(in the rows, 128 means zero)
One turn moves every row onto another: examples first, then more rows asked
z792: [139 118 121  99 119 121 121 154 102 108 112 120 132 130 126  98 113 149
 117  85 165 163]
z752: [146 127  99 123 177 127 122 149 125  75 120 105 130 127 131 141 124  94
 126 118 112 130]
z963: [127 110 111 120 140 130 132 151 105  64  96  97 146 140 154 158 147 103
 118 128 162 113]
z899: [146 129  97 132 170 134 116 150 112  80 114  93 133 135 131 146 121  90
 123 122 111 135]
z904: [125 108 111 123 143 127 132 151 111  65  93 102 144 138 153 157 148 103
 120 128 162 112]
z100: [128 138  89 112 152 156 143 142 107  83 114 116 136 131 122 123 152 119
 150  94 136  99]
z418: [139 122 125  94 121 124 121 154 100 111 112 123 132 131 123  99 109 145
 112  92 167 161]
z87: [150 132  98 119 171 134 122 145 114  72 131  91 136 132 135 143 123  98
 123 121 113 130]
z584: [134 117 124 107 119 124 114 159 101 118  96 125 130 134 119 103 107 137
 116  91 163 165]
z343: [137 123 121 103 112 132 113 156  88 115 106 113 136 139 123 104 105 141
 114  94 163 165]
z666: [130 140  84 124 138 169 133 145  87  89 110  96 142 144 123 133 145 111
 148 102 133 108]
z465: [128 110 112 118 141 127 134 149 109  62  99 101 146 137 153 157 149 106
 118 127 164 111]
z769: [121 130  88 133 148 158 131 153 104  95  86 117 133 138 117 132 148 104
 153  98 130 107]
z94: [140 121 118 108 113 129 115 158  89 113 107 109 135 136 129 102 109 144
 116  90 160 169]
z612: [134 117 122 112 118 121 114 161  99 116  95 123 129 132 126 103 112 138
 120  89 160 168]

z792 -> z94
z584 -> z418
z769 -> z100
Where do these go?
z899 -> z752
z963 -> z904

